Each path is a new rotation, seen through one point. The rows after it are directions, each followed by how far the rotation turns it, in degrees each step (0 if it stays put).
Each turn is a multiple of 5 degrees from 10 to 175, or 0.
Each row of a path follows its step; steps can be skipped.

step 0: [ -4  10   0   1  -4   2  -2  -4  -5   6   4   9   2  12 -13   4  -4   5
  -3   7  12  -6  -5  10  10  -7   0  -1   0   4  -7   3  -9  -4   0]
step 1: [  3  -4  -1   1 -12   6   0 -12  11   8   6  16   1  -1  -2  -8  -2  -3
   3   5   1 -10  -7  -1  10   0   5   3  10   3  -2   2  -8   1   2]
step 2: [-2  7 -4  2 -1 -3  3 -3 10  7 -4  5 10 -3  0 -1  2  3 -4  2  6  6 -7 -9
 14 -1 17  0  4 -3  5  2 -5 11 -6]
step 3: [ -1   0   2  -5 -17  -4   4   2   7   3  -8   6   6  -5  -4  -1   9   0
   0   3  -5  16   1  -2  -3  -4   6  -7  -3  -3   1  11 -11   0  -7]
step 4: [ 10  -6  -5   1   0  -3   2  -2  10  -5 -15  -1  -4  -2  -8  -2   6  -8
  -8  10  -2   1  -8   2  -3  -7  -2 -12  -8  -9   5   3   1   6  -4]
step 5: [ 13  -5   2 -10   4  -8   3  -7   2   4  -2  -7  -6  -1  -3   8  -2 -12
 -12   7   0   4   9   0  -1  -6   8   2  -7  -8  -1   0  -9  -4   4]
step 6: [ 13   7  -5  -2   2   0  -2  -5 -11   3  -9  -4 -10   1  -7   2  -2   2
  -5   8  -8   5   2   5   8 -12  -3   9   0  10   1  -1  -5  -3   0]
step 7: [  7  -4  -4  -6  -2   8  -8  -3 -11   1   8   5  -2  -1  -4   7   8  -1
  -6   3   2  -3  -5  -6   5 -14  -4   2   9   4   9  -4  -6  -4  12]
step 8: [ -8  -1 -16  -5   1   3   3   0  -7  -3   4  11   0  -4  -3   0  -5   1
  -5   3   6  -2  -6  -7   9  -6  -1  18   0  -2   3  11  -3   3   4]
step 9: [ -4   3 -11  -7  -9   1   6   2  -8   4   2   7  10   8  -3  -8   5   2
   7  13  15  -1  -1   2   7   3  -2   0  -3  -2   0   1 -12   0   1]
step 10: [  3  -3  -6  -4 -10   2   1  -2  16  -4   3   2   4   2   2  -2   0   2
   3  14  -3  -2 -12   1  12   6  -8   0   4  -7  -9   4 -11   4   0]
Directions:
[ 1 -1  0  0  2 -2  1 -5  2 -2 -4  1  1  1 -3  1  2 -2  3 -4  1  4  2  1
 -3  0 -1 -1  6 -2 -3  0 -2  5 -2]
40
[-1  2  0 -2 -2  0 -1  4 -3  1 -6  2  1 -4 -2 -1 -1 -1  3  2 -1  0 -2  3
  0  1 -1 -4  2  3 -3 -1  0 -4  3]
120

step 0: [  0  -8  -5  -1  -4 -14   4  -7  -4  -2  -6  -1  -3   9   8   0   1   7
   0  -7   3   2   0 -19  -4  -4   9   1  -2   9 -14  -7  -4   4   8]
step 1: [  5  -9  -3  -8   3  -2  -3  -6  -4   0  -7  -6   4   1   1   2  12   4
   3  -6   4  15  -6 -17  -4  -3  -2   5 -14   6   2 -11  -2   4   2]
step 2: [  4   2  -5  -3  15  -6   2 -10   6   3   0  -1   6  10   8   1  11  -1
  -2  -5  -3   5 -11 -16  -3   1  -3   2  -9   3  -4   7 -11   4   4]
step 3: [  6   8  -1  -2  13  -1   3   3  -3   7   0  -1  -1   7  -2  11   9  -1
   4 -11   2  12  -9  -5  -4  -6   7  -1   1   7  -8  -6 -16   3  10]
step 4: [  4   1 -10   1  13   3  12   9   4   4  -5  -2   1   4   9   0  -3   2
  -4 -18  -5  14  -5  -4  -5  -7   1  -7  -7   6  -1  -5  -1   9   1]
step 5: [ -1   5 -12  -8   8   5   8   5   4   0  -1  -1   3   5   7  -1  10  -8
  -8  -3 -12   4   5  -9  -4  -4   9  -1  -4   7 -13 -12   2   1   9]
step 6: [ 11  -7 -10   0   9  -6   1   5   0  -5   0  -3  -3   9   6   8  -2 -12
  -9   3   7   6   5  -7  -7  -5   5   2 -10   7  -4 -10   2   5  12]
step 7: [ -4   0  -8   0   5  -3   4  -2   6   0   2  -8   7  -4   9  11   4 -18
   7   0   0   7   3 -11  -5  -6  -3  -5 -17   1   2  -8  -2   3   7]
step 8: [ -3   5  -6  -1   5 -13   5   4  -1  12  14  -4  -3  -1  16   6   0  -7
  -2  -2   0  -2  -5 -13  -9   3   0  -3  -7   4  -1  -5  -7  -4  11]
step 9: [  1   8  -9  -9   3  -2  -2   6  -7   3   1  -7  -1  -4  10  15 -10  -2
  -1  -1  -4  10  -8  -9 -10  -5   9   2  -3   4   7 -11  -8  -2   0]
step 10: [  4  -1 -13 -11   6   2   5   6  -4  -4   5  -8   7  -8  14  -1  -4  -8
  -6  -2  -4   3 -16  -7  -9   2   9  -9  -5   0  -5   1  -2   0  -5]
Directions:
[ 0  1  2  5 -2  1 -4  1  0  0  1 -2  2 -2  2  2 -4  2  3  2 -1 -4  1 -5
  1  1 -1  1 -4  3 -3 -2  2  0  3]
45

step 0: [ -3  -6  -1 -12   1 -13   1  -1  -6  -5  -8 -10  -9   7  -4  -7   5  -2
  -6  -4  11   3  -8  -3  -6   3  -6  -5   3   0  -4  -6 -11   8  -4]
step 1: [ -5   7   4  13  -5 -10   2   6   8  -2  -4  13   4   5  -2  -5   3  -3
   8  -6   4 -12 -10  -3   7   2  -3   0   2  11  -2   1  -1  10  -7]
step 2: [  9   1  -2  -5 -11  -1   5  -4  -9 -12   2  -1   2   9  11  -4  -6   0
   4  11  -2  -6   4   7   6   4  10  -2   5  -3  -7  10  -2   8  -6]
step 3: [  0   5  -2  -2   8  -7  -6   5 -16   7   4  -1   4   1  -1 -11   7   3
   0   3  11  -1  -5   2   2  16   3   0  -4  -4  -5  -7  -4  -8  -8]
step 4: [ -6  -7  -1  -1  -6  -8 -15   3   8   0   5   3   3  -2  -7 -16  -2  -5
  -2  -9 -11  -1   2   0   1   1   8  -2  -2   3 -13  -2   2  10  -3]
step 5: [ -1  -7  -3   2  -6   9  -1 -15  -7  -1   6   1   2   3   3  -8   8  -2
   1   1   9  -6  -2   7  10  -7   9  12  -7   2   8   3  -4  10  -5]
step 6: [ -3  -6   9 -12   0   1  -2  -2 -14   1  -5  14   4   2   0   3   4  -3
   1  -4   5   1  -5  -6 -14   6   7 -11  -8  -4  -2   3 -11   1  -3]
step 7: [ -8   9   1  -7   6 -12  -2  -1   1   5   8   2  -8   1  -7   0   3  -9
   7  -9   4  -2   0 -10   5   0   9  -1  10   1   2   4  11  13  -8]
step 8: [  8  -4   1  -5 -10  -3  -2  -6   1  -2  -5  -6  -4   1   9  -7   5  -9
   4   1  -6  -4   0   1  12  12  -3  -6  -2   6  13  -2 -11  12   1]
step 9: [  2 -10   9   7   1  -9   4   7 -11   8   6   1  -2  21   0   1   3  -1
   6  -2   7  -6  -5   0  -4   1  -2   4   2  -4  -7  -2 -12   3  -1]
step 10: [  1  10  -7   6   4   0  -1  10   0  -2   8   4   6  -3   3   0 -10  -7
   0  -2   1  -2 -10  -1   7   3  16 -11   1   3  -9   0  -5  12  -4]
Directions:
[-2 -3  1  7  0  0  4 -2  0  2  0 -2  0  1  0  0  3  3 -3  0 -3 -3  0  1
 -1 -3  0 -5 -3  1  0  1 -1  2 -4]
90
[ 3 -2  1  1 -4 -3  0  1  4  1 -3  1  0 -2 -4 -4  3  3  1 -2  0  1  1  1
  3 -1 -2  4  0  2  2  1 -1  4  4]
100
[ 1  0  5 -3 -4  0 -3  0  4  0  0  0  7 -1  3  2  1  3  2  0 -5  1 -3 -1
  0  1  0 -3  0  0 -1 -1 -2 -1  0]
160

step 0: [  2  -1   3  -6   0   8   3   1   0  13   0   4   2   2  -1  -2   1 -11
  -3  -2  -1   0   5  -5  -4  15 -18   8   3  -2   0   5   4  13   8]
step 1: [  6 -15   4  -9   7  -3   1   8   5   2   7  -1 -13  -2   2   0   8  -2
   1   5  -2  -2   0  -5  -2  10   2 -12  -3   8   4  -5 -13   1   0]
step 2: [  2   6   4   2   2   4  -6   8   8 -10   2  14 -10  15   1  -3   6  -4
   3   0   0  -1   5  -1  12  -7   7   5  -8  -5  -4   2   0  -9  -4]
step 3: [ 3  9 -4  0  4 -9  4 -9  4  2  5  5 12  1  2 -9  1 -2 -3 -8  0  2 -3  6
 17 -8  1 -1  6  2  1  8 -8  9  8]
step 4: [ 1 -4 -3  7  3  6 -1  0 -7  1 17  3  0 -6  2  8 -4  5  5  5  3  9 -3 10
  2  1  0 -1  5  2 18 -7  7  0 10]
step 5: [  9  -4   0  -1   0  -6   2   1 -11 -11 -12   3  -4   3   6  -7   2   0
   0  15  -3  -1   9   3  -4   7  -1  10   3  -4   4   0  15   6   1]
step 6: [ -4   2   3  -5  -5  -6 -11 -11  -8   3   1 -10  -8  -1  11  -8   1 -11
  10  -2  -9   0  -1   1   0  10   2   0   7   0  -8   0  -9   1  -5]
step 7: [ -8  -1   1   4  -7   7  -9   0   6  -4  14  -2  -3   0   4  -3  15   4
   1   2   0 -15 -14  -5  -7 -10   6   1  -3  -2   1  -3   0   4   4]
step 8: [ -7   7   0  -3  -3 -11   2   1  -1   5   0   1   8   3  -2   3  -4  22
  -1  12  -3  -5   5  -3  11  -5   8   1 -10  -6  -2   6   1   4  -1]
step 9: [ -3  -1  -4   5 -15  -9   4 -12   3  -8  -1  -4   0  -7  -7   5  -6   3
  10  -6  10   5   4  14   1   1  -5   0   2  -6   4   0  -6  -6  -1]
step 10: [ -2  -7   1  19  -1   5   4  -4  -3   9 -13   8   2 -14  -1  -1  -2  -7
   2   7  -1  -2  -9  -4 -10  -2   2   4   6  -5   1  -1   5  -1  -1]
Directions:
[-1 -2  4  0  0  1  4 -4  0 -2 -3  0  5 -1  1  2 -3 -3  2 -1  1  2  4 -1
 -2  2  3  0 -1 -1  5 -2  2  2  4]
70
[-2 -1  1  0  4 -7  2  0 -1  2  1 -5 -1  0  2  2 -3 -1 -2  0 -2  0  0  0
  3  0  0 -1  0  0 -2 -5 -3 -2  1]
145
[-5  0  2  1  3  1  1  3  0 -4  0  0 -3 -5  1 -1  4  3  2 -6 -1  2  0  0
  0  0 -2  0  0 -3  1  0  3 -3  2]
140
[ 3  3  1 -1  4  1  5 -2  0  1  1 -2  1 -3  4 -1  0  3  1  2 -2  2  0  0
 -1  1  1 -3  0 -1  1  5 -3  2 -6]
145

step 0: [  6   3  15 -10  -9  -3   6   0   6   7  -2  -8  -4  -2  10   3  13   7
  -3  -1   4  -2   6  -4   3   1   3  -2   2  -2  -2   9  -7  -2   2]
step 1: [ -7  -1   7   0  -8  -4   4  13  -2  -3   0  -7   7  -8   4  -2   1  -5
  -1   8  -4  -1   3   6   8   5   1 -12  -5  -4  10  -9  -5  -6  -9]
step 2: [  3   3  -3   0 -10   8  12  -3   2  -8   6   2  -8   7  13  -3   7   3
  -1  -4   1   2   4  -4   5   5  11  -3  -2  -8   0   7  -2  -6  -9]
step 3: [ -2   3   6   0 -10   0  -2   4   6 -19   1 -12   4  -9  -5  -8  -1  -1
  -5  -1   6  10   4  -1   7   5  -7  -3   6  -2   0   0   5  -3  -2]
step 4: [  5  -5 -10   8 -11  -3   4  -7   5   0  11   2  10  -1   8  -4  -7   7
   9  -3  -2   7   1  -5   1   5   0  -8   1  -5   0   3  -8   1  -7]
step 5: [ -4   0   8  -6  -7  -5  -5   4  10  -2   1  -5  -3   0   5  -6   2   9
 -11 -10   3   0   8  -8   3  -7  -4 -13   6   0  -7   4   2  10   0]
step 6: [  8  -4  11  -3  -7  -7   6  -5   0   7   0  -7  13  -8   5   6   3   6
   6   2  -2   0  -1   0   6   4  -3 -12   5   0   4  -6 -10  -5  -1]
step 7: [ -9  -7  -2  -4  -5  -1   6  11   2   1   0   2  -7   4  11  -2   4  -2
  -3   2  -4  -8  12  -1  10  -5   6 -13  -1  -3  -4  -1  -3  -1 -11]
step 8: [  2   9  13  -3  -8   8   5  -8   2 -10  -4  -5   5  -3   2   4  11  -2
   1  -2   7   2   3  -4  12   5   7  -6   4  -2   4   3  -2  -9   0]
step 9: [ -7  -8 -16   5 -12   0   3   4   4  -9   0  -9   5  -4   2  -6  -2  -1
   3   9   1   0   7  -2   7   4  -5  -3  -1  -3   4  -1   1  -6 -13]
step 10: [ -4  10   1   7 -11   4  -3  -4   5  -3   3   0   0   0   6  -6   1   4
   4 -10   3   7   4 -13  -1   0   7  -7   9  -5  -3  15  -1   1  -1]
Directions:
[ 5 -3 -3  3  0  3 -1  2 -2  0 -3  0  0  1  3  2  1 -1 -1  0 -2 -2  1 -2
  0  1 -3  0 -1 -7 -1  0  1  3  1]
145
[-1  1  4  1 -3 -1 -1  1 -2 -1 -2 -1 -2 -4 -3  2  1 -5 -2 -6  2  1 -1  2
  1 -3  0  0  4 -2  0  3  0  2  3]
145
[ 0  1  6 -4  2  3 -4  2  0 -1 -3 -1  1  2  2 -1  2  0  0 -2  2  3  3 -5
 -1  4 -2  2 -1  2 -1 -1  0 -1  3]
140
[ 3 -3 -1  0 -2  1 -3  2  2  0  2  2  2  0 -6 -2 -3  5  0 -5 -4  1  0 -1
 -2  0 -1  0  3  1  0  3  0  0  1]
55

step 0: [-15   2  -1   8   4  -4  -3  -8  -5   9  -2  23   2   0  -3   5   2 -17
   3  -1   4   3   4   1  -4  -2   1   7   5   0   5   7  -8  -1   0]
step 1: [-16  -2 -14   6   1  -8   4  -1   7   1  -3   3   6  -4  -3  23   1   1
  -3   3   5   6   7  -1   2  -3   2   6   1  -1  12  -5  -2   0   0]
step 2: [  4  -5 -10  -7  -3  -7   3  -7   5   0  -8  13   0  -5  -4  19  11   3
   4   0   3   7   0   5  -4   0   2  -3  -9  -1   1   2  12  12  -8]
step 3: [ 10  -6   1   3  -1   6  -3  -4  14   5  -2  16  -3  -3  -8   5   4 -16
   6   0   7   4  -2   8  -1   0  10   5  11   0   3   7   9   6  -1]
step 4: [  6  -7   4   9   5  -6   1  -9  14   4   3   7   2  -2  -4  13  -1   4
  -6   6  10   5  -1   3  -4   4  11  16   8   1   2  -3 -10  -6   5]
step 5: [ -4  -3   0  -5   3 -17   0 -13   1  -5   7  17   5 -11   1   6   4   1
   1   6   0   3  -2   5  -2  10   1  10 -10  -1  -3  -2  -6  -1  -9]
step 6: [-10  -4   5   3   3  -4  -5   7   6  -1   1  17   3 -14   0   9  -6 -14
  11   3  -2   4  -5   4   5   5   6  -2  -1   1   7  -7   7   2  -6]
step 7: [ -1  -6   6   4   8  -1  -2   6  11   5  -9   5  12  -2   0  21   0   1
  -3  -8   1   6  -4  11  -9   4   6  -4   4  -6   0 -13   1   1   2]
step 8: [  7  -4  -2  -1   4  -1  -4 -11   8  -4   8   8   8  -3   0   5  15   2
  -2  -8  -1   1  -3  17 -11   5  -7   5   5  -7   5  -4   4   1 -11]
step 9: [  3  -3  10   7   2  -2 -10  -3  11  -1  13  12 -15  -7  -1   2  -1   3
   4   0  -3   6   2   4   0  -4   1   8   8  -3  13  -6   4   3 -12]
step 10: [ -3   5   9  -5   7  -9  -5   1  16   3   4   8  -3  -2   3  13 -11   3
  -4  -2  -4   5   6  -1  -5   3  10   2   6  -6 -10  -6 -10   7  -8]
Directions:
[ 0  0  2 -3  1  0 -3 -2 -3  2 -2  2 -1  2 -2  1  1  1 -3 -2 -1  2  1  3
 -3  0  1 -1 -6 -2 -7  1 -2  1  0]
135
[ 0 -2  1 -3 -3 -3 -2  2 -1  1  1 -3  1  2  4 -4  1 -4 -7  3  2  1  1  1
  0 -3 -1 -1 -1  3  0 -2  2  1  1]
0

step 0: [ -5   1   5   3  10   1  10  -3   4 -12  -5   1  -5  15   3 -11   1   8
  -6 -14  -8   5 -11  11   8   5  -2  -1   7  -6   6  -4   3  -5   5]
step 1: [ -5  -4   3   6  -7  -5   5   0  -7  12   5  -5   4  -5  -8 -17   1   8
  -6  -1 -10   8   2  -8   8  11   7   4  -2 -12   7   0   0  12  -7]
step 2: [ 4 -5  7  1  3  7 10  3 -4 -7  6 -9 24 13  7 -3 -1  3  2 -5 -3  2  9  4
 -1  8 10  0 -1  6  5 -7  9 -6  5]
step 3: [  4   1   1  -2   7   6   3  13  -1  -3   2 -10 -11   3  -3  -1   5  13
  -4  12 -10   7   8 -18   3   1  -9  -1  -3   3  11  -1   8   6  -2]
step 4: [  0  -4   4  -7  -5   1  10  -4 -12   3  -6  -7   0  19  -5  -1  -9  -5
   0   3   6   1  10  -3  -4   7   0  10  12  11 -10   4   9   6   0]
step 5: [ 8 -4 -7  1  8 -5 -5  1 -3 -2  4 -7 -7  9 -4  3 14 -3 -7  3  2 16  1 12
 15 -3 -9 -5 -6 11  0  3 11  5 -3]
step 6: [ -3  14   4  12  -5   7   3  -4   2   1   6   5   1   4   4 -13   5  -9
 -12   5   4   5  -6  -2  -5   8  -8   7   5   9  -7   7   3  16   4]
step 7: [  4  -1   4   2  22   3  -3  -2 -14  -1   2  -5  -1  -2   0 -14  -4  -8
  -5   3  18   5   2   8  11   6   6  -7  -1  -2   6   2  -6   0   6]
step 8: [ -5  -7  -8   4   8   7  -1  -3   0 -17   5  -3   9  -1  -2 -20   2  -3
  -6   6 -11  -4  -8  -5  -5   0  -4  -1  -1   8   0   5  -5   5 -16]
step 9: [  3  -5   6  10  -3  13  14  -5 -14  -8  -9 -12  -9  -2   5  -4  -3   7
 -11  -9   4  -4   0  -6  10  -3   8 -10   4  -1  -6   0  -2   0   2]
step 10: [ -4 -14  -2  -8   0  -1  11   6 -11   3   7  -2  11  -5  -5  -4  -7  10
  -1   2  -6   4 -13   4   8  -4 -13  -2   7  -1   5  11  10   2  -5]
Directions:
[ 2  0  2 -2  1  0 -3  0  1 -2 -5 -1 -2  0  0  2 -3  2 -2 -3  3  2  1  1
  5  0 -2 -2 -6  0  5  0 -2  0  2]
160
[ 3 -1 -1  1 -1  4  0 -3  4 -5  1 -2  3  0  2  2  7  0 -1  1 -3  2  1  1
 -1 -1 -1  0 -3  0 -3 -1 -1 -1  1]
120
